In the rows, zero is written as 128.
The rows of T fall into several groups, and each row is roughly a mix of its group's hidden directions.
T:
[[ 89 164 107 136 144  98 138 171 107 134]
 [166 104 104 126 147 138 179 106 149 110]
 [128 119 101 154 137 116 146  85 131  73]
 [104 170  87 132 144 122 168 147 151 117]
 [ 74 164 123 137 155 133 137 166 110 127]
 [104 160 107 121 164 149 173 121 140 158]
 [109 142  76 148 154 121 170 102 127 119]
 [150 101 167 118 123 122  71 153 126 116]
 [135  94 163 138 101 110  96 138  84 142]
 [163 114 110 126 126 151 174  86 154 137]
 [ 86 152 109 155 140  97 170 130 118 106]
 [145  71 155 137 108 115 103  95 122 111]
 [ 70 176 141 136 137 106 135 146 120 124]
 [120 154 134 111 110 134 134 189 139 169]
 [119 121 137 165 100 131  67 112 105 132]
 [ 73 147 141 150 140 125 115 134  97  89]
 [101 107 158 165 147 164  94 140 148 138]
 [107 115 113 154 157 144 176 104 147  94]
 [119 179 123 140  98  78 119 138 118 109]
 [127 172  72 132 115 110 119 159 132 145]
 [162 149 113 131 173  98 138 139 133  85]
 [154 105 161 109 106 145 132  86 139  88]
 [130 127 105 139 152 160 171 109 164  95]
 [165 132 145 109 167 170 120 114 162 112]
 [150 111 148 116 132 185 117  99 164 136]
 [132  80 154 129 180 123 122 160 132 137]
 [ 87 159 143 133 116  85 117 156  94 129]
 [128 101 124 149 158 140 170 101 157  92]
 [150  77 155 137 115 153 145 103 136  92]
 [157 116 111 135 172 109 160  87 143 106]
 [ 99 121 129 146 136 129 139  59 120 101]
 [162 113 105 122 141 140 175  95 157 151]
 [157 143  73 143 114 124 164 106 150 135]
 [ 97 121 126 141 173 107 181 145 139 126]
 [130 112 164 123 123 162 121 177 170 129]
 [108 124 180 109 150 107 125 177 119 127]
 [129 133 148 113  92 130 121 181 124 174]
 [150 106 170 109 102 146  83 144 127 150]
 [103 130 123 131  96 130  89 114  73 150]
 [122 142 119 153  91 103  93  88 101 109]
 [184 141 142 107  99  95 129 139 127  99]
 [150 136 138 112 109 145  63 118 131 160]
 [128 111 133 135 185  89 124 167 120 119]
 [173 125 124 142  74 147 124 108 157 117]
 [118 104 184 135 132 152  92 147 154 118]
 [168 116 128 106 149 166 145 120 167 158]
 [173 130 143 101 133 109  71 124 147 125]
 [101 163  76 148 153 118 152 117 116 145]
 [147  99 134 129 151 169 119  74 148 126]
 [138 106 155 124  72 169 108 109 130 126]
 [135 105 174 114 115 128  99 172 118 159]
 [ 85 134 159 116 152 145  76 112 128 137]
 [ 86 154 134 128 156 115 105 180 111 131]
 [134 132 158 112  86 124  92 164 111 160]
 [148 133 123 139 140  70 108 121 113  81]
 [160 137  88  98 136  79 122 156 127 128]
 [121 143 147 137  84 125  88 132 104  83]
 [153 105 131 133 166 142 164 179 137 129]
 [ 93 103 128 133 176 101 127  88 127 148]
 [167  93 122 127 118 155 143  88 147  94]
 [134  92 103 151 156 149 181 135 145 121]
 [159  75 151 117 130 161 131 125 153 156]
 [ 90 141 139 154 139 122 133  75 116  91]
 [125 161 106 111 175 150 155 131 154 158]
 [112 155 119 144  78  96 135 123  91 102]
 [ 98 116 122 146 176 141 170 119 153 105]
 [ 93 152 116 150 142 105 145 125 144  72]
 [130 125 179 104 117 153  92 134 126 169]
 [ 65 116 139 154 147 133 111 107 100 119]
 [ 96 179  92 132 145  98 147 141 116 136]
 [158 129 167 109  98 114  76 134 115 118]
 [113  97 144 132 133 160 167 164 150 161]
 [106 146  94 114 162 144 171 155 133 154]
 [ 96 137 131 146 175 145 152  98 124  91]
 [157  84 146 115  97 128 132 115  78 125]
 [185 108 132 111  90 154 128 123 152 142]
 [ 95 167 102 137 151 140 167 114 155 107]
 [123 106 183 145 129 132 139 142 166  92]
 [104 160 139 119 109 117 152 187 145 114]
 [138 143 148 138 108  80  75 112 121 113]
 [ 85 162 115 156 117 116 132 160 100 156]
 [ 74 133 174 150 148 136 135 104 117 115]
 [187 143  96 116 129 119 162 145 151 136]
 [143  79 157 122 118 144  89 100  99 132]
 [179 126 134 132  98  86 139 112 131  93]
 [132  79 117 137 158 168 147  97 146 141]
 [ 97 156 145 126 114  94 114 155  86 157]
 [134  86 172 132 110 166 103 111 128 106]
 [103 150 138 149  79 118 107 160  97 146]
 [176 112 117 102 118 144 101 160 152 156]
 [107 101 164 118 126 187 100 135 121 132]
 [142  93 163 136  98 143  94 146 104 160]
 [144  82 130 154 141 166 121  90 148 109]
 [147  98 143 126  90 116  95  76 129 119]
 [130  86 172 137 116 148  95 111 120  95]
 [ 90 141 105 174 117  94 119  93 116 126]
 [ 94 175 113 147 138  86 128 123 122  96]
 [177  82 120 131 116 149 141  90 136 124]
 [149 143  98 118 164 141 177 130 155 153]
 [142 113 158 135  78 168 114 131 120  94]
 [110 164 125 136  92  83 105 146 101 146]
 [ 96 139 112 163 114  91 137 147  81 131]
 [ 92 136 161 150 114  94  99 118  96 103]
 [146  88 107 131 185 135 156 121 148 126]
 [128 168 108 107 122 104  84 140 104 162]
 [163 145  70 110 123 136 147  95 130 143]
 [ 96 123 119 166 163 100 118 109 127  85]
 [122 155  68 138 140 113 170 112 122 125]
 [122  88 168 147 144  85 157 134 128 111]]
Here is one row of each group, with its name. Which group are the others in?
[114 130  97 153 139 145 181  89 128 108]
(66)
[123 153 145 121 185 140 102 113 137  89]
(120)
[119 149 101 117 130 135 111 154 136 195]
(119)

[ 83 113 155 148 160 128 120 165 103 108]
(120)
[128 190 103 113 106 114  96 146 121 142]
(119)
[ 80 108 173 154 132 136  96 119 123 111]
(119)
[126 126 158 109 136  84 114 139 140  72]
(66)
[ 95 118 150 126  90 163 114 164 117 158]
(120)
[102 111 142 121  98 114  94 165 114 171]
(120)
[ 82 122 156 145  95 156 125 129  93 103]
(119)
[127 160 130 122  92 126  79 167 130 152]
(66)
[160 138 103 112 134 158 171 117 160 159]
(120)
